X =
[[ -2   9   3   2  -2  -3  72]
 [ -3  55   8   2  -3  -3 -14]
 [ -2  52 -14   3   2   0  46]
 [ -1  12  -4   1   2   0 -82]
 [  2  -4  -7  -3   1   2 -35]
 [ -1 -30   8   0  -2  -3 -14]
 [  1   5  -1   0   1  -2 -26]
 [  2  -3   1  -5   0   4 -49]
 [  4 -30   3  -2  -3  -1  75]
 [  1   6   1  -1   0   0 -61]
 [ -1 -61  11   2  -2  -2  20]
 [  0  -9  13  -3  -3  -3 -39]
 [  1  64   1   1   0   1  -4]
 [  0  63  -1   1   0   2  -5]]
Indices start at 1.
(1, 1): -2
(10, 2): 6
(4, 4): 1
(11, 5): -2
(6, 7): -14
(2, 3): 8
(4, 1): -1
(14, 6): 2
(6, 2): -30
(3, 7): 46
(3, 6): 0
(6, 3): 8
(3, 5): 2
(10, 5): 0
(3, 3): -14
(9, 7): 75
(8, 7): -49
(9, 6): -1
(4, 3): -4
(10, 4): -1
(7, 7): -26
(4, 6): 0
(13, 2): 64
(9, 2): -30
(11, 6): -2
(8, 1): 2
(1, 5): -2
(10, 1): 1
(2, 2): 55
(12, 1): 0
(7, 4): 0
(10, 6): 0

data =
[[-20  16   0  -7 -38  52  47   9  -4]
 [ -5   4   5 -18 -39  69  37  -5  -3]
 [-43  63  18  23  23 -63  14 -22  41]
 [-25   2  32  30 -45 -83   8  -2  33]
 [-29  -7  12  -2 -25 -95  -6  -2  22]]
Indices start at 1.
row 1 col 1 => -20
row 3 col 1 => -43
row 2 col 3 => 5
row 2 col 9 => -3
row 3 col 2 => 63
row 4 col 8 => -2
row 4 col 6 => -83
row 5 col 9 => 22
row 2 col 5 => -39
row 3 col 7 => 14
row 1 col 7 => 47
row 3 col 8 => -22
row 1 col 4 => -7
row 3 col 4 => 23
row 5 col 5 => -25
row 3 col 9 => 41
row 1 col 5 => -38
row 1 col 8 => 9
row 1 col 2 => 16
row 4 col 4 => 30
row 4 col 9 => 33

arr =
[[ 36 -21 -66 -60 -12  29]
 [-52  25 -28  27  56  -9]
 [ 21  17  27  43 -38 -11]
 [ -9 -51 -48  -6 -34  23]
 [ 28 -53 -78 -53 -29  55]
 [-57 -53 -35  58 -22  30]
 [-16   4   3  43  13 -17]
 [ 23 -13  30 -12  -7 -17]
 [-51  32 -31  39  42 -20]
 [-19  28 -32  11  48 -29]
 [-29   9   8  50  16  -8]
 [ 49  43 -48 -85  62 -18]
 [ 11  -1   5  22 -15  -6]
 [-35  26   1  46  23 -19]]
Indices start at 1.
row 1 col 1 => 36
row 9 col 1 => -51
row 12 col 2 => 43
row 7 col 5 => 13
row 7 col 1 => -16
row 4 col 5 => -34
row 1 col 3 => -66
row 2 col 6 => -9
row 11 col 6 => -8
row 13 col 4 => 22
row 12 col 3 => -48
row 9 col 6 => -20
row 5 col 4 => -53
row 13 col 3 => 5
row 1 col 5 => -12
row 8 col 4 => -12
row 11 col 4 => 50
row 8 col 6 => -17
row 9 col 4 => 39
row 7 col 4 => 43
row 10 col 3 => -32
row 7 col 2 => 4
row 5 col 5 => -29
row 9 col 2 => 32
row 11 col 3 => 8
row 5 col 6 => 55
row 6 col 4 => 58
row 11 col 1 => -29
row 2 col 5 => 56
row 6 col 2 => -53

grid =
[[231, 324, 808, 613, 405, 536, 7, 790],
 [220, 437, 500, 143, 186, 401, 596, 205]]
Rows and columns are counted from 1.
(1, 1)	231
(2, 1)	220
(1, 4)	613
(1, 6)	536
(1, 5)	405
(2, 6)	401
(1, 2)	324
(2, 7)	596

m =
[[6 3 4 3 3 5 4]
 [3 3 3 3 3 3 3]
 [2 5 3 3 2 3 3]
 [5 3 4 3 3 4 4]
 [1 3 2 3 4 3 4]
 [5 5 4 1 2 4 3]
 [4 3 4 4 4 3 4]
 [4 5 3 3 3 4 3]
 [3 3 4 4 4 3 4]
 [3 5 3 7 6 3 4]
 [4 4 3 5 4 4 3]
 [4 4 4 3 4 3 4]]
Rows and columns are counted from 1.
row 1 col 1: 6
row 12 col 1: 4
row 2 col 3: 3
row 7 col 1: 4
row 1 col 5: 3
row 10 col 7: 4
row 11 col 2: 4
row 4 col 3: 4
row 6 col 4: 1
row 12 col 3: 4
row 2 col 6: 3
row 11 col 4: 5
row 11 col 5: 4
row 6 col 2: 5
row 12 col 2: 4
row 8 col 2: 5
row 1 col 7: 4
row 6 col 5: 2
row 9 col 2: 3
row 1 col 6: 5
row 6 col 7: 3
row 12 col 4: 3
row 12 col 7: 4
row 5 col 4: 3
row 9 col 6: 3
row 5 col 6: 3
row 2 col 4: 3
row 10 col 5: 6
row 1 col 2: 3
row 4 col 2: 3
